In the data rows, the value 500 means zero.
Here are some points:
Array([524, 602, 547, 497, 501, 524, 423, 685, 498, 528, 606, 524, 473, 526, 504, 426])
Array([394, 472, 443, 340, 605, 420, 449, 711, 654, 450, 554, 524, 290, 553, 478, 478])
Array([550, 341, 573, 471, 501, 420, 580, 424, 446, 554, 527, 472, 577, 474, 504, 608])
Array([707, 576, 469, 549, 553, 577, 606, 580, 550, 345, 501, 550, 421, 474, 634, 373])
Array([367, 445, 417, 653, 422, 524, 658, 424, 419, 398, 580, 472, 342, 526, 582, 347])
Array([602, 550, 391, 444, 501, 472, 318, 606, 602, 528, 606, 498, 525, 526, 452, 426])
Array([315, 628, 521, 418, 396, 498, 423, 528, 446, 606, 475, 550, 473, 500, 478, 452])
Array([576, 628, 469, 497, 553, 603, 449, 450, 576, 528, 475, 602, 473, 500, 556, 400])
Array([289, 472, 469, 366, 553, 472, 553, 450, 498, 424, 449, 524, 395, 370, 426, 478])
Array([472, 576, 652, 366, 318, 368, 606, 685, 654, 319, 423, 420, 499, 318, 347, 504])
Array([394, 419, 495, 418, 501, 446, 449, 554, 654, 476, 527, 472, 682, 422, 582, 478])
Array([550, 576, 469, 601, 527, 577, 658, 450, 498, 528, 580, 576, 473, 370, 504, 556])
Array([602, 576, 626, 314, 448, 577, 501, 554, 654, 424, 449, 394, 577, 500, 504, 478])
Array([394, 289, 652, 523, 370, 289, 553, 528, 419, 502, 501, 524, 708, 396, 452, 504])
Array([420, 524, 365, 392, 579, 603, 553, 580, 419, 580, 371, 367, 499, 526, 399, 661])
Array([446, 654, 365, 523, 631, 603, 449, 476, 498, 580, 475, 420, 630, 605, 661, 608])
Array([602, 472, 573, 471, 579, 368, 606, 371, 602, 580, 449, 367, 499, 396, 582, 504])
Array([420, 680, 521, 549, 710, 655, 580, 398, 498, 450, 475, 394, 551, 553, 504, 556])
Array([498, 393, 600, 497, 422, 472, 423, 502, 419, 606, 580, 576, 499, 553, 530, 452])
Array([498, 576, 600, 340, 370, 446, 553, 633, 602, 528, 319, 655, 473, 344, 373, 400])
Array([341, 654, 391, 392, 657, 498, 606, 476, 680, 502, 423, 367, 395, 553, 582, 556])
Array([576, 393, 495, 392, 370, 316, 423, 424, 341, 633, 527, 707, 604, 370, 399, 504])
Array([394, 680, 652, 366, 501, 446, 475, 476, 628, 371, 606, 498, 447, 396, 373, 426])
Array([524, 550, 469, 549, 605, 446, 423, 345, 498, 450, 449, 550, 473, 448, 582, 452])
Array([498, 472, 365, 549, 501, 420, 501, 398, 472, 580, 554, 602, 395, 448, 478, 504])
Array([446, 445, 469, 471, 475, 629, 501, 502, 576, 528, 345, 498, 421, 448, 556, 608])
Array([472, 419, 417, 497, 553, 394, 318, 502, 550, 580, 475, 576, 499, 526, 426, 530])
Array([681, 602, 391, 601, 553, 498, 501, 398, 524, 528, 632, 550, 577, 553, 582, 608])
Array([602, 393, 443, 418, 501, 498, 501, 554, 602, 580, 423, 576, 447, 370, 504, 426])
Array([394, 419, 678, 549, 318, 577, 580, 633, 524, 345, 658, 446, 630, 344, 504, 373])
Array([446, 524, 547, 575, 657, 551, 501, 424, 315, 554, 475, 367, 656, 579, 608, 608])
Array([420, 602, 547, 444, 553, 446, 632, 554, 524, 450, 527, 446, 630, 631, 687, 504])
Array([367, 445, 495, 471, 318, 420, 371, 606, 419, 580, 684, 472, 473, 553, 373, 530])
Array([446, 341, 626, 366, 448, 446, 553, 580, 472, 580, 475, 498, 499, 448, 426, 556])
Array([394, 550, 312, 418, 579, 629, 423, 476, 419, 606, 292, 420, 682, 605, 478, 635])
Array([602, 419, 417, 627, 475, 524, 345, 502, 393, 633, 475, 498, 421, 526, 399, 661])
Array([550, 524, 652, 523, 422, 577, 449, 528, 576, 450, 580, 550, 577, 422, 608, 373])
Array([420, 550, 626, 288, 370, 472, 553, 659, 628, 345, 449, 420, 421, 422, 399, 426])
Array([446, 654, 547, 471, 422, 498, 553, 450, 602, 371, 527, 420, 551, 526, 608, 478])
Array([602, 498, 417, 653, 579, 551, 423, 371, 498, 502, 527, 629, 525, 579, 661, 530])
Array([576, 602, 417, 575, 370, 577, 475, 476, 393, 424, 658, 472, 395, 605, 556, 530])
Array([498, 419, 600, 523, 527, 577, 632, 424, 550, 450, 371, 446, 525, 344, 530, 556])
10 more points follow, each with its number after it:
Array([550, 445, 443, 444, 396, 394, 318, 450, 341, 476, 606, 629, 551, 448, 373, 373]) 0
Array([394, 393, 547, 523, 501, 446, 501, 502, 576, 450, 475, 655, 525, 448, 556, 426]) 1
Array([602, 524, 469, 418, 657, 446, 606, 398, 602, 606, 371, 524, 447, 344, 530, 452]) 2
Array([367, 393, 678, 392, 553, 551, 606, 606, 393, 424, 475, 446, 656, 553, 530, 478]) 3
Array([472, 472, 547, 392, 605, 472, 475, 659, 550, 424, 449, 394, 630, 474, 556, 504]) 4
Array([576, 680, 547, 366, 422, 577, 580, 424, 576, 580, 423, 446, 369, 579, 478, 504]) 5
Array([524, 472, 600, 418, 579, 316, 345, 476, 602, 580, 449, 498, 525, 500, 321, 687]) 6
Array([367, 576, 495, 575, 683, 603, 501, 293, 602, 502, 580, 315, 551, 500, 478, 608]) 7
Array([367, 524, 547, 444, 527, 577, 423, 606, 680, 554, 423, 367, 421, 553, 452, 452]) 8
Array([498, 576, 443, 471, 657, 446, 501, 528, 628, 606, 397, 524, 447, 500, 530, 504]) 9
Which two of these numbered points are nearest to each point below, looking only along the 6 directions in which the first points spread most? Their numbers follow each, nearest first.
Array([629, 576, 443, 471, 501, 472, 606, 293, 498, 606, 371, 629, 395, 396, 347, 478]) > 2 9
Array([446, 550, 573, 471, 605, 472, 553, 659, 628, 528, 554, 498, 421, 500, 556, 504]) > 5 8
Array([524, 445, 443, 444, 370, 420, 292, 450, 341, 398, 658, 602, 604, 474, 426, 504]) > 0 1
Array([394, 472, 521, 340, 527, 472, 423, 476, 628, 398, 345, 446, 630, 474, 504, 530]) > 4 8
Array([629, 602, 469, 653, 605, 603, 527, 371, 498, 580, 371, 576, 551, 318, 530, 504]) > 2 9
Array([498, 628, 417, 523, 527, 394, 501, 606, 576, 554, 501, 394, 682, 500, 478, 530]) > 4 8
Array([394, 524, 521, 392, 501, 551, 475, 580, 550, 476, 501, 472, 630, 553, 608, 400]) > 4 8
Array([498, 576, 521, 418, 475, 551, 580, 580, 550, 345, 475, 367, 604, 579, 582, 504]) > 4 3
Array([629, 550, 417, 549, 527, 498, 658, 371, 419, 502, 580, 420, 525, 605, 634, 635]) > 7 1
Array([524, 419, 521, 418, 448, 498, 371, 528, 472, 606, 710, 550, 447, 553, 452, 556]) > 0 1
Array([394, 498, 521, 601, 631, 577, 580, 424, 446, 554, 397, 367, 656, 605, 556, 608]) > 7 3
Array([367, 576, 521, 314, 396, 498, 449, 633, 628, 450, 449, 420, 473, 474, 295, 478]) > 8 4
Array([550, 445, 469, 575, 527, 577, 632, 319, 472, 528, 345, 498, 499, 422, 608, 426]) > 2 1
Array([498, 550, 365, 497, 683, 551, 371, 476, 472, 606, 319, 681, 525, 500, 504, 530]) > 9 6
Array([550, 524, 365, 418, 631, 498, 475, 424, 524, 606, 397, 472, 525, 448, 530, 582]) > 9 2
Array([289, 602, 443, 418, 501, 420, 553, 606, 576, 450, 397, 498, 421, 631, 426, 608]) > 8 5
Array([472, 445, 495, 523, 579, 472, 318, 424, 498, 606, 423, 498, 525, 474, 347, 687]) > 6 9
Array([367, 498, 391, 340, 527, 368, 632, 711, 472, 528, 475, 472, 342, 631, 478, 556]) > 8 5
Array([498, 419, 469, 575, 579, 629, 632, 424, 419, 606, 397, 341, 630, 657, 556, 530]) > 7 3
Array([602, 367, 417, 471, 579, 446, 397, 476, 446, 606, 423, 550, 551, 500, 452, 478]) > 6 9
Array([524, 419, 495, 444, 344, 368, 318, 502, 367, 502, 527, 681, 630, 474, 426, 478]) > 0 6
Array([498, 445, 652, 601, 396, 603, 606, 450, 550, 424, 606, 524, 499, 291, 582, 373]) > 1 3
Array([367, 289, 573, 575, 422, 446, 684, 633, 602, 398, 475, 367, 630, 448, 634, 373]) > 3 1
Array([446, 576, 391, 444, 579, 498, 527, 633, 602, 528, 423, 498, 421, 526, 608, 504]) > 5 9
Array([341, 524, 469, 314, 605, 342, 423, 606, 602, 424, 606, 498, 342, 500, 478, 504]) > 8 5
Array([472, 367, 652, 471, 475, 472, 606, 345, 393, 450, 554, 394, 656, 422, 478, 582]) > 3 1
Array([550, 393, 469, 497, 396, 394, 423, 528, 472, 606, 632, 550, 369, 605, 426, 504]) > 0 1
Array([420, 576, 417, 627, 527, 551, 423, 528, 367, 424, 501, 472, 630, 605, 687, 556]) > 7 4
Array([550, 654, 417, 679, 605, 655, 423, 398, 472, 528, 475, 498, 551, 683, 608, 504]) > 7 9
Array([550, 550, 286, 444, 579, 524, 423, 424, 498, 606, 423, 629, 395, 526, 582, 530]) > 9 5
Array([498, 524, 443, 575, 631, 420, 580, 424, 602, 606, 345, 498, 473, 370, 452, 661]) > 2 9
Array([629, 498, 469, 444, 501, 629, 475, 424, 550, 606, 345, 446, 499, 474, 399, 556]) > 9 2
Array([341, 602, 391, 366, 448, 446, 580, 659, 628, 424, 606, 446, 369, 657, 504, 426]) > 8 5
Array([524, 602, 391, 549, 553, 524, 449, 424, 367, 554, 449, 524, 604, 683, 661, 504]) > 7 9
Array([446, 524, 521, 418, 475, 368, 449, 502, 446, 659, 554, 446, 473, 500, 452, 661]) > 6 1
Array([446, 445, 495, 497, 475, 394, 632, 606, 602, 580, 554, 629, 551, 526, 530, 452]) > 1 5
Array([602, 602, 443, 471, 396, 394, 449, 502, 367, 659, 580, 550, 447, 579, 426, 582]) > 0 6
Array([367, 576, 600, 418, 527, 603, 527, 633, 498, 398, 345, 420, 630, 474, 504, 373]) > 4 3
Array([602, 393, 521, 471, 501, 446, 318, 580, 419, 685, 449, 472, 499, 631, 478, 582]) > 6 0
Array([472, 576, 547, 418, 605, 498, 449, 450, 576, 424, 423, 472, 473, 474, 556, 582]) > 5 9
Array([498, 498, 573, 340, 448, 524, 553, 450, 498, 450, 527, 602, 499, 318, 399, 347]) > 1 5
Array([602, 341, 417, 627, 527, 420, 345, 502, 341, 685, 580, 576, 525, 631, 530, 582]) > 0 6
Array([498, 419, 495, 314, 475, 394, 449, 685, 550, 528, 397, 472, 395, 396, 347, 504]) > 6 8
Array([524, 472, 443, 549, 553, 446, 449, 554, 498, 502, 554, 498, 577, 526, 295, 635]) > 6 1
Array([420, 524, 600, 392, 422, 420, 371, 659, 576, 580, 554, 524, 342, 605, 426, 661]) > 8 6
Array([367, 524, 495, 340, 631, 577, 606, 633, 602, 502, 345, 394, 395, 579, 504, 661]) > 8 5
Array([524, 550, 573, 444, 370, 446, 580, 580, 654, 450, 501, 367, 604, 422, 452, 400]) > 4 1
Array([472, 550, 573, 418, 475, 420, 527, 554, 602, 319, 527, 367, 577, 448, 530, 426]) > 4 3
Array([602, 680, 521, 471, 631, 342, 475, 424, 602, 424, 606, 472, 499, 605, 530, 635]) > 5 9
Array([576, 576, 573, 549, 553, 655, 501, 450, 446, 633, 397, 341, 551, 605, 556, 530]) > 7 4
Array([367, 393, 469, 444, 527, 446, 501, 659, 550, 424, 423, 446, 395, 526, 530, 504]) > 8 5
Array([394, 393, 573, 523, 475, 472, 345, 450, 367, 424, 527, 394, 656, 631, 661, 608]) > 3 7
Array([576, 393, 391, 575, 579, 498, 423, 528, 628, 633, 449, 472, 447, 526, 556, 452]) > 9 5
Array([576, 602, 521, 549, 579, 577, 449, 554, 602, 450, 423, 446, 577, 422, 687, 530]) > 5 4
Array([576, 602, 600, 444, 344, 577, 553, 502, 654, 450, 449, 367, 551, 396, 452, 452]) > 4 1
Array([498, 445, 521, 471, 396, 498, 423, 554, 602, 554, 449, 498, 630, 500, 634, 478]) > 4 1
Array([498, 445, 521, 497, 448, 498, 553, 398, 472, 424, 527, 655, 421, 370, 426, 295]) > 1 0
Array([472, 419, 600, 601, 396, 603, 606, 502, 472, 450, 475, 524, 447, 370, 530, 530]) > 1 3
Array([472, 367, 678, 653, 448, 368, 684, 580, 654, 398, 423, 341, 551, 605, 687, 504]) > 3 1
Array([420, 524, 652, 497, 527, 603, 553, 606, 419, 398, 606, 420, 525, 526, 530, 400]) > 3 4
Array([367, 367, 678, 471, 422, 342, 501, 659, 654, 502, 475, 341, 525, 500, 556, 556]) > 3 4
Array([629, 498, 417, 523, 579, 446, 397, 528, 446, 685, 449, 576, 499, 500, 426, 556]) > 6 9
Array([550, 550, 417, 497, 553, 551, 580, 398, 524, 476, 397, 498, 395, 396, 556, 504]) > 2 9
Array([629, 524, 312, 366, 475, 446, 318, 398, 367, 685, 371, 602, 447, 579, 426, 400]) > 6 9
Array([602, 524, 391, 549, 605, 577, 397, 398, 419, 633, 423, 498, 447, 579, 373, 504]) > 9 5
Array([498, 393, 652, 549, 605, 394, 553, 424, 576, 424, 527, 576, 421, 344, 530, 478]) > 1 2
Array([367, 680, 495, 392, 605, 603, 632, 633, 628, 345, 501, 394, 447, 657, 504, 582]) > 8 5
Array([655, 524, 365, 497, 553, 524, 371, 424, 550, 554, 449, 472, 551, 422, 452, 426]) > 9 5
Array([550, 550, 626, 471, 396, 551, 632, 502, 680, 345, 501, 289, 630, 370, 478, 426]) > 4 3
Array([498, 576, 600, 444, 553, 603, 423, 450, 602, 424, 527, 550, 525, 474, 556, 582]) > 5 4
